In the rows, 128 means zero.
Where one turn sends some rows of the set: a few examples, then the rows asked:
Pir: [147 129 151 136 103 103  94 138 138 124 129 123 154 162 106 157 126 129
 157 110 121 109]
lofo: [125 111 116 147 110 143 155 110 150 129 135 114 117  85 129 131 138 122
 121 131 128 144]
zof: [122 119 100 137 118 153 148 116 133 136 127 124 128  95 124 130 121 115
 129 108 103 141]
Mari: [137 110 159 120 115 140 118 103 123 142 105 177 139 107 116 131 120 121
 144 162 133 140]
vak: [109 116 159 126 108  93 114  98 120 145 107 171 136  89 111 114 124 131
 138 137 141 121]
vapuf: [123 112 102 119 126 160 130 141 123 147 138 110 126 106 127 134 135 114
 112 128 120 135]
Dol: [119 100 166 134 114 127 137 118 127 151 117 179 144 121 120 130 113 132
 124 165 148 120]
visag: [134 118 147 165 125 112  98 113 145  96 136 120 152 163 121 130 134 110
 112 120 112 108]
Fovud: [106 119  96 130 113 148 131 113 124 144 126 116 122 105 125 130 114 113
 124  95 116 139]
pumos: [124 114 158 111 112 105 126  98 117 142 102 170 131  87 115 127 110 128
 146 141 132 125]
bana: [127 139 143 146 130  97 117 103 148 104 122 101 146 161 124 144 111 129
 115 118 124  99]
viru: [123 125 120 149  91 148 144 120 144 129 135 113 115 100 137 131 156 125
 120 131 137 143]
volil: [131 107 149 168 116  86 109 117 133 129 152 104 130 160  93 140 112 135
 131 125 143 123]
gup: [149 124 164 152 112 114  82 139 137 107 133 111 127 161 121 119 119 109
 111 134 128 117]
Firit: [137 129 140 167 114 109 111 137 124 128 140 121 141 176  94 139 116 138
 144 122 115 121]
kemo: [141 100 155 139 112  99  87 115 151 124 141 109 147 153 104 157 120 120
 145 118 151 117]
las: [107 103 155 124 113 111 136 122 113 156 113 181 145 114 116 125 101 131
 130 141 128 111]
Gedel: [137 143 154 131 122  96  95 130 132 118 119  99 124 160 119 128  92 122
 116 119 130 105]
ruz: [126 127 150 128 120 150 115 106 126 149  97 178 152 127 111 128 117 128
 141 160 142 138]
bog: [121 119 112 122 114 129 141 138 127 138 141 101 115  89 132 134 145 126
 112 131 131 127]

vapuf goes to las
kemo goes to visag
And these:
vak goes to viru
volil goes to gup
pumos goes to lofo

Where one turn sends some rows of the set: a few examples, then the rows asked:
sef: [129  83 141 182  77 136 131 110 163 125 123 116 112 112 149 131 107 137
 155 205 173 118 128 117 150  89 164 112 121 180 101 131 135 145 123 133
 150 103 106 117 143 137 128  99 156 166 167]
Tif: [101 111 108 146  72 122 128 139 104 141 112 107 155 112 140 121 175 138
 146 203 152 132 116 148 137 118 150 135  90 185 150 142 115 162 155 144
 159 106  88 130 157 153 135  99 142 150 127]
fuso: [114 143 123 148  84 127 162  89  91  89 100 133 119 131 116 137 124 143
 150 178 185 125 108 151 155 111 138 155 112 148 117 154 135 123  99 126
  98 100 128 131 168 150 128 108 156 165 120]
galok: [118 124 157 134  67 109 133 157  93 123 113 126 122 150 122 108 109 163
 134 181 157 146 113 129 145  91 165 150 122 167 113 148 116 107 126 160
 157 147 108 118 175 123 153  96 144 116 148]
feze: [161 105 128 145  79 102 132 118  89 100 129 128 114 117 124 110 109 116
 131 175 186 144 126 116 136 102 157 154  97 158 128 178 150 157 115 134
 110 124 104  78 115 157 136  77 155 154 117]
saku: [134 101 125 108  78 103 154  94 107 115 114 144 114 138 135 103 114 136
 116 166 139 153 124 126 130  99 145 119  88 156 135 159 153 156 120 143
 129 131 111  84 103 159 150  98 159 157 103]
movul: [116 106 134 137  88 159 150 109 132 102 124 131 118 135 147 114 129 159
 130 169 116 114 134 175 134  71 153 164  75 157 112 157 126 141 113 112
 126 149  97 142 159 157 170 101 167 142 120]
Gizaz: [136  93 144 157  62 142 123 113 126 119 138 110 114 117 116 130 145 141
 143 137 146 138 118 158 142  71 132 162 110 178 141 177 142 148 126 134
 130 151 148 122 149 139 139  98 135 147 162]
mupu: [110 118 101 170  86 109 145 121 128  97 102 103 103 125 179 112 137 157
 145 162 143 108 121  96 132  89 155 141  80 164 119 161 155 182  98 125
 126 111 129 106 157 130 122 118 150 124 137]
sinug: [ 99 121 110 171  64 144 166 116  86 126  99 116 111 141 120  81 114 132
 128 168 157 148 149 146 127 114 154 160  80 138 138 164 164 163  97 118
 118 119 112 132 141 180 166 108 145 129 141]
Vebig: [ 97 108 137 147  65 143 152 125 119 146  98 117 118 130 161 102 124 136
 125 201 129 113 133 131 152 103 188 163  91 167 133 133 140 132 145  87
 178 132 109 115 191 140 138  98 132 160 144]
rosu: [111  89 116 155  82 160 141  97  95 129 114  92 142 147 158 142 134 152
 142 182 118 155 147 115 142  78 125 154 113 181 114 149 142 123 133 106
 151  92 115 104 140 157 147 127 140 138 130]
Lipem: [103 105 119 185  93 169 157 115 101 115 102 138 105 104 126 125 162 142
 128 158 150 135 150 108 123  82 159 167  82 175 100 144 174 160 143 112
 152 135  97 124 143 140 134 102 131 163 150]
vufe: [102 126 151 148  91 107 140 118  87 131 117 156 113 134 142 125 129 147
 126 172 145 150 113 127 145 100 164 155  92 185 102 135 135 118 144 128
 109 129 111 107 169 199 140 120 169 133 148]
detiv: [148 131 122 158  62 121 143 136 141 127 102 127  96 108 124 119 134 154
 116 161 162 141 160 143 109  93 153 141 139 142 117 151 148 131 125 120
 121 135  95 113 151 149 160  91  84 146 142]
zube: [144  81 127 156  80 132 118 132 101 114 119 137 137 142 157 103 148 131
 116 173 143 147 149 125 157 106 141 153 142 169 146 158 151 163 118 137
 165 137 120 109 118 154 146 131 134 195 141]
lep: [137  89 137 182  74 141 134 113 157 128 122 125 117 126 152 141 102 135
 146 213 166 116 120 117 159 101 166 121 117 170  95 138 133 145 129 134
 149 103 101 111 149 119 138 102 159 169 171]
Noka: [140 123 120 166  69 127 151 133 136 126  99 124 107 116 122 117 138 154
 114 167 166 140 154 143 107  89 139 121 143 130 128 159 155 136 126 129
 114 132  95 113 161 155 164  91  89 145 145]
Balu: [119 129 140 135  83 104 126 155  92 108 101 149 148 129 142 109  94 148
 140 190 167 162 108 139 156  99 174 135 135 178 113 136 119 121 111 147
 146 129 125 115 155 134 156  98 145 119 150]
lev: [120 109 114 141  77 159 153  94 125 114 119 140 156 111 152 134 131 133
 116 189 136 143 138 194 122 115 160 134 121 170 121 149 146 131 140  89
 126 115 125 103 153 147 165 102 145 151 115]
fozus: [113 102 120 134  45 173 124 120 107 123 121 137 105 135 103 136 120 130
 179 189 137 109 123 138 138 114 167 118 123 154 105 146 151 143 119 122
 140 127  80 130 153 115 147 119 137 130 139]
moti: [102  98 110 148  97 121 151 157 118 126  95 140 136 142 171  97 133 154
 139 176 152 128 127 144 128 114 150 114  69 158 110 165 161 172 152 102
 127 131 126 122 153 129 144  88 139 128 183]
kega: [110 116 159 155  80 109 149 120  90 131 109 155 114 127 135 131 127 151
 126 178 132 135 106 132 138  99 148 144  97 178 110 135 137 122 132 137
 107 122 115 104 169 200 149 123 181 138 162]
geg: [120 110 104 162  73 108 128 115 116 124  96 101 139 128 109 107 103 133
 149 150 150 117 127 118 127 121 179 151 104 177 130 139 148 141 111 165
 163 153 103 143 148 171 148 106 138 146 100]
suf: [142  80 120 156  72 121 115 124 107 117 127 123 112 147 161 110 140 129
 119 164 144 142 163 132 153 110 144 156 130 171 150 153 142 163 117 134
 169 146 105 105 118 159 137 120 135 190 134]
Kaner: [117  89 114 142  91 126 146 122 116 127  93 152 124 128 175 110 133 166
 143 162 162 132 131 135 124 111 141 102  76 162 112 157 161 152 128  75
 108 128 118 108 163 113 132  98 142 146 170]
gagu: [151 108 105 176  96 134 127 135 106 129 102  93 147 110 161 148 136 157
 155 201 162 146 143 141 144  86 126 153  99 176 124 158 142 141 121 128
 128 116 122  96 187 148 101 112 161 151 140]
fod: [126 109 115 170  66 126 153 116 103  87 139 109 118 156  87 126 145 135
 140 146 144 134 143 139 141 119 158 152 103 158  97 165 122 168 120 129
 138 144 132 137 180 128 126 117 130 151 134]
kofen: [120 106 117 176  88 141 139 110 133 117 109 141 112 145 142 145 107 127
 128 205 158 113 126 102 170 102 171 141 114 153  81 148 139 159 124 130
 143  99  91 109 145 106 133  98 165 177 139]
gelat: [157 104 123 134  68 100 145 113  92 102 124 132 117 123 125 114 103 128
 127 170 169 139 123 113 136 100 141 139 104 160 136 177 145 156 117 142
 116 134 107  77 107 154 138  76 156 161 106]
natir: [118 109 138 142  44 174 124 123 117 125 128 137 112 136 110 127 124 115
 178 196 142 113 128 130 144 111 181 134 119 150 109 151 148 149 124 117
 148 115  80 141 146 125 155 118 129 130 139]
Vagu: [112 122 140 144  82 104 127 149  97 104  99 150 154 120 149 113  89 130
 141 187 171 157 109 136 149 113 177 135 135 175 118 141 116 127 104 130
 147 120 128 126 153 141 151  99 139 113 150]
mezuv: [139 112 109 181  70 141 148 112 126 138 108 119 140 132 128 119 140 150
 110 177 170 133 156 115 117  95 120 112 141 145 121 160 162 139 123 143
 137 137  80 126 172 169 150  98 105 143 139]
Kud: [108 112 125 137 114 135 145 122 104 125 114  99 112 138 133 101 111 122
 140 195 160 161 151 106 154  97 188 129  91 183 136 130 139 138 136 141
 149 116 125 115 160 139 120 141 178 155 115]
ril: [127 123  96 137  62 113 118 151 141 105 105 100 132 111 120 119 123 136
 172 193 132 134 114 161 137 129 149 150 114 156 133 131 131 155 146 122
 144 115 136 139 130 120 151  99 148 163 142]
sevig: [105 130 103 131  86 131 168 147 123 105 111  95 158 127 131 103 128 148
 125 192 196 129 132 141 126 114 160 134 115 170  96 172 144 149 147 110
 138 140  89 102 184 166 173 101 132 171 126]
lazi: [120  93 116 135  86 116 154 108 104 129 105 144 107 125 180 108 124 164
 151 169 167 145 139 139 118 110 143 104  81 163 118 153 158 144 123  66
 114 127 111 112 168 116 129 101 143 154 162]
baz: [ 95 126 104 127  91 131 173 145 121 107 108  86 147 127 127 104 130 147
 127 186 194 135 149 149 111 114 158 126 124 162  99 152 141 150 129 102
 142 141  82 117 175 168 170 107 138 158 134]
fis: [109 132  87 172  87 114 141 129 133 100 104 101  89 138 176 115 126 160
 142 169 142 116 122 114 140  83 160 136  86 161 128 166 159 175 105 136
 118 118 130  93 158 121 128 121 139 130 133]
Zatuk: [106 154 109 136  74 124 134 130 125 106  95  90 141 157 143 127 127 117
 110 176 161 131 118 137 164 122 157 158 104 147 126 133 165 159 127 126
 111 122 115 139 142 163  97 113 161 158 132]

baz goes to suf
Noka goes to gelat
And these:
lev goes to Gizaz
saku goes to galok
Lipem goes to sinug
zube goes to kega
fod goes to Zatuk
sef goes to lazi

Where one turn sends some rows of the set: a few examples, then the rows asked:
nir: [112 111 115  96 159 136 124 127 120 118 147 138 138 130  92 155 109 142
  95 103 135 117 137 138  72 129 103 135 139 147]
vepov: [146 116 138 114 121 112 153 115  84  89 143 156 161  91 104 143 118 126
  98 119 165 112 121 133 106 168 131 115 124 132]
teset: [170 158 149 110 124 139 132 134 102 120 133 136 131 125 123 158 104 130
 121 122 171 104 140 125  91 157  99 138 120 105]
Pizeg: [ 80 120 118 148 142 132 140 116 133 105 125 143 129 124 123 155 110 121
 133  76 172 143 106 116 144 154 131 139  80 110]
numel: [ 92 132 134 132 109 134 165 118 122  93 143 140 132 119 122 141 125 106
 139 124 139 128 128 105 130 150 168 150 101 115]
dep: [109 120 120 115 151 130  93 102  89 131 126 143 132 116 132 169 105 126
 116 110 111 153 134 125  88 122 108 156 138  90]
zedab: [100 131 119 125 151 122 110 120  99 128 147 125 136 120 112 143 105 119
 130 111 105 134 164 104 110 131  91 157 122  93]
Mobe: [ 98 120 129  87 155 111 120 125 136 104 128 134 136 122 104 150 104 148
  94 108 153 127 137 141 102 135 119 114 158 137]
lunid: [124 120 134 135 120 146 149  99 141 102 139 142 127 138  97 116 127 104
 133  96 152 153 133 123 119 158 130 106  85 101]
Tad: [159 114 121 145 147 113 127 116  98 124 115 179 139 105 107 136 104 134
 114 105 165 135 125 145  95 169 125 150 106  90]
Noza: [147 111 126 117 148 129 150 137  73  83 123 160 137 103 130 173  90 118
 128 132 166 134 101 113 129 160 114 144 106  94]
pum: [146 118 141 117 129 144 152 136 108  82 116 170 135 105 136 163 110 104
 132 123 181 144  95 128 123 155 135 132 100  88]
Riz: [112 132 113 113 149 134 116 124 131  82 140 127 160 119  86 159 107 130
 106 132 121 162 133 104 130 111  93 130 127 104]
Dini: [ 94 120 113 133 128 161 130  95 118  99 118 132 137 108 137 157 127 114
 117  93 165 155  73 126 122 167 130 145  91 116]
vesak: [105 138 115 125  96 141 154 130 123 107 134 147 106 138 119 132 115 107
 132 118 115 121 119 106 108 153 165 141 120 123]
fem: [107 143  96 128 114 143 157 133 112  95 135 137 120 132 127 134 129 112
 136 123 150 124 108 132  99 153 173 139 109 134]
basuk: [101 108 129 111 155 121 106 116 105 151 124 132 129 120 128 131  99 128
 114 123 118 132 143 119  97 147 108 169 137  88]
telu: [127 116 138 121 106 153 126  98 128 115 115 132 119 150 102 127 108 100
 117  85 147 157 108 119 126 139 127 101 100 101]
Dagi: [ 88 130 115 124 133 134 114 123  94 124 117 145 125 118 130 144 105 114
 114 125  92 154 137 106 103 135  99 154 136  87]
nizap: [156 169 121 119 132 108 118 138 116  78 121 140 138  85 105 168 112 144
 122 127 157 136 105 126  99 153 126 160 118 127]
kava: [152 158 116 100 137 116  99 134 115  91 137 146 149  74 106 148 118 129
 115 128 127 132 121 130  90 148 112 164 134 115]
subig: [139 115 140 132 101 151 144 103 146 118 127 126 124 148 116 125 128 111
 119 117 147 136 120 116 103 165 134 103 121  98]
navok: [ 81 113 138  97 148 129 124 127 128 124 118 143 126 124  95 146 105 137
  93  83 134 126 141 134  90 138 101 151 136 139]
non: [171 148 122 107 149 134 109 153 111 114 137 141 135 123 117 158  94 124
 120 117 156 115 138 131  95 134  82 129 130 103]
Fuzak: [149 107 122 166 122 110 139 133 111 119 122 170 142 101 117 140 123 114
 120 104 155 134 103 131  94 161 145 143  93  97]
voluv: [128 115 136 116 122 125 156 132  90 102 140 149 150  94 126 128 126 105
 116  99 181 106 108 136 109 175 130 118  98 128]
vunos: [103 129 113  88 140 143 129 140 115  83 119 129 147 132  88 133 101 119
  94 136 132 163 121 119 122 112 101 112 132 120]
sobuv: [ 93 117 108 119 140 136 115 110 128 113 106 127 128 127 122 138 118 131
 128  80 180 147  79 113 127 166 130 129  94  97]
zuku: [141 100 143 136 111 154 142 103 118 123 122 124 120 152 111 143 121  99
 130  94 156 143 111 130  96 138 142 119  95 107]
virel: [117 110 101  99 155 130 121 131 115  83 134 124 138 117 110 145 102 125
 111 151 113 165 106  98 116 137  91 120 134  99]
pumi: [ 75 128 109 123 128 148 130 116 132 108 114 136 125 115 121 142 104 120
 109  83 156 137  81 118 140 164 131 158  96 134]
Sadub: [ 99 128 122 128 116 119 152 137 125  94 124 110 112 116 131 143 116 111
 138 125 140 122 101 112 120 162 166 157 120 134]
Lumot: [137 125 134  99 139 123  95 131  92 120 139 131 171  92 112 176 110 133
 104 102 152 112 105 101 106 131  90 148 121 104]
kes: [116 134 102  88 157 151 119 125  99  86 137 118 152 114 112 143  99 116
 101 154 130 157 117 134 118 120  99 139 131 122]
fef: [151 136 125 120 129 120 104 119  80 118 131 127 163  98 106 158 120 139
 113 102 160 127  93  92  99 156  92 139  93  97]
kefed: [ 89 141 132  85 161 132 119 120 138 102 141 142 139 118  95 152 109 144
 113  97 146 125 163 131 108 132 103 149 136 125]

zuku goes to nir
pum goes to Lumot
subig goes to Mobe
And these:
fef goes to Tad
navok goes to vesak
lunid goes to kefed

Where one turn sends some rows of the set: a few examples, then the rows asked:
sipur: [103  99  98 130 133 150 127 145 118 117 172 129 122 127 120 114 127 118
 126 129 160 108 152 130 105 120  98  69  98 140 146]
dozin: [150  81 127 118 107 120 130  99 139 110 163 115 133 143 112 131 117 127
 117 115 130 152 170 133 101 109 102 118  95 163 104]
naku: [151  86 108 117 142 142 128 120  80 155 127 125 104 163  89 134 151 105
 109 123 147 121 156 140  93 109 110  85  82 120 108]
vomez: [158 100 139  94 136 163 116  91 115 133 116  93 125 140 107 127 156  96
 149 172 146 128 151 134 114 134 116  85 113 143  98]
gotu: [113  90 112 135 100 127 144 122 112 109 140 131 130 155 121 166 133 124
 128 132 196 121 150 103 127 118 105 106 106 131 120]
vof: [150 103 110 135 155 154 112 119 119 104 153 121 105 132 134  66 154 133
 117 129 127 106 143 133 101 131 108 105  98 134 126]
bemod: [124 119 118 136 149 145 127 127  89 136 109 123 123 133 135 130 178 101
 118 163 149  93 109 113 109 142 127  88 121 102 139]
Robu: [131  86 127 145 115 128 109 102 112 106 115 110  92 160 129 137 143 113
 112 127 162 113 135 105 143 147  94 124 102 124  95]
Naza: [128 113 119 131 151 144 135 112  86 133 104 115 121 139 131 120 180 105
 119 166 153 105 112 127 123 146 129  86 126 101 136]
Mekot: [136 106 127 131 122 144 125 126  72 140 135  90  90 144 126 140 154  80
 130 158 161 119 134 141 104 122 124  73 108 120 134]
paf: [143  86 127 117 111 125 126 110 139 113 175 122 143 139 119 139 122 125
 120 110 121 148 165 119  95 108  98 118  93 159 104]
Bolo: [172  98 127 137 139 136 146  90  94 127 131 138 122 137 117 122 183 146
 105 132 119 137 132 117  90 117 143 130 108 137  98]
Pufi: [148 106 147 112 109 143 115  97 124 107 147  85 123 125 136 131 128  92
 142 169 147 135 162 141  94 134 114  89  99 164 114]
korik: [151 101 104 128 152 154 122 116 118 111 156 120 100 130 133  73 164 137
 107 125 112 108 139 135 109 122 109 100 101 135 114]
gugo: [123  94 134 121 101 114 148 108 109 142 121 119 154 145 112 193 144  92
 116 151 153 141 135 113 108 120 121 101 115 132 116]
Pasuz: [120 100 140 120 109 115 136 106 106 136 124 117 163 149 114 188 139  92
 130 150 160 144 137 110 111 131 117 105 115 125 127]
kiza: [172 103 131 135 139 142 148  92  99 127 130 131 137 129 120 129 190 139
 109 141 116 140 129 113  91 114 147 126 114 134  99]
Ruveg: [159  99 145 100 134 164 108  94 114 125 110  94 119 134 109 116 162  96
 142 173 148 123 147 124 112 140 120  95 114 140  98]
Dip: [100 102 119 112 121 136 116 132 130 119 151  97 142 143 132 139 120  83
 135 143 153 116 146 126 130 136  86  75 108 121 141]
Momek: [169  97 146 131 118 114 129  81 114 128  95 112 132 148 125 146 165 108
 101 154 120 130 127 115  98 130 134 135 112 126  99]
ferak: [114 102 105 150 131 109 145 128 109 115 171 141 143 141 144 136 153 134
  97 101 124 133 125 110 112 124 109 121 107 111 138]
nizu: [138  91 117 130 129 118 132 102 158 105 133 152 163 131 117 118 139 147
  99 125 122 118 143 105  99 131 109 131 102 146 110]
nug: [162 106 133 127 152 136 113 105 119 137 128 111 122 120 122  94 157 100
  98 154  86 118 127 143  77 133 128 100 106 135 124]
fafab: [ 98 100 114 107 128 132 114 129 123 121 158 102 132 152 129 133 120  92
 136 131 157 120 148 129 133 139  79  78 107 122 139]
lup: [122 113 136 143 111 123 130 105 150  92 141 117 151 111 157 124 142 122
 121 161 135 119 124 106 113 144 121 121 127 146 136]
big: [125  89  99 146 142 122 144 131 106 137 122 155 131 150 107 128 163 134
  87 113 135 105 116 107 110 115 118 117 112 104 130]
gekor: [143 111 118 116 139 138 149 125 121 141 153 129 163 116 117 122 151 115
 119 154 121 127 143 142  60 102 137  80 108 143 149]
Dem: [113 102 100 149 127 107 152 128 113 121 172 143 145 144 139 145 143 133
  97 103 125 131 129 121 107 113 110 109 104 117 142]

nizu goes to gotu
Ruveg goes to Bolo
And these:
sipur goes to Pufi
Pasuz goes to Naza
Robu goes to naku
vof goes to dozin
fafab goes to vomez

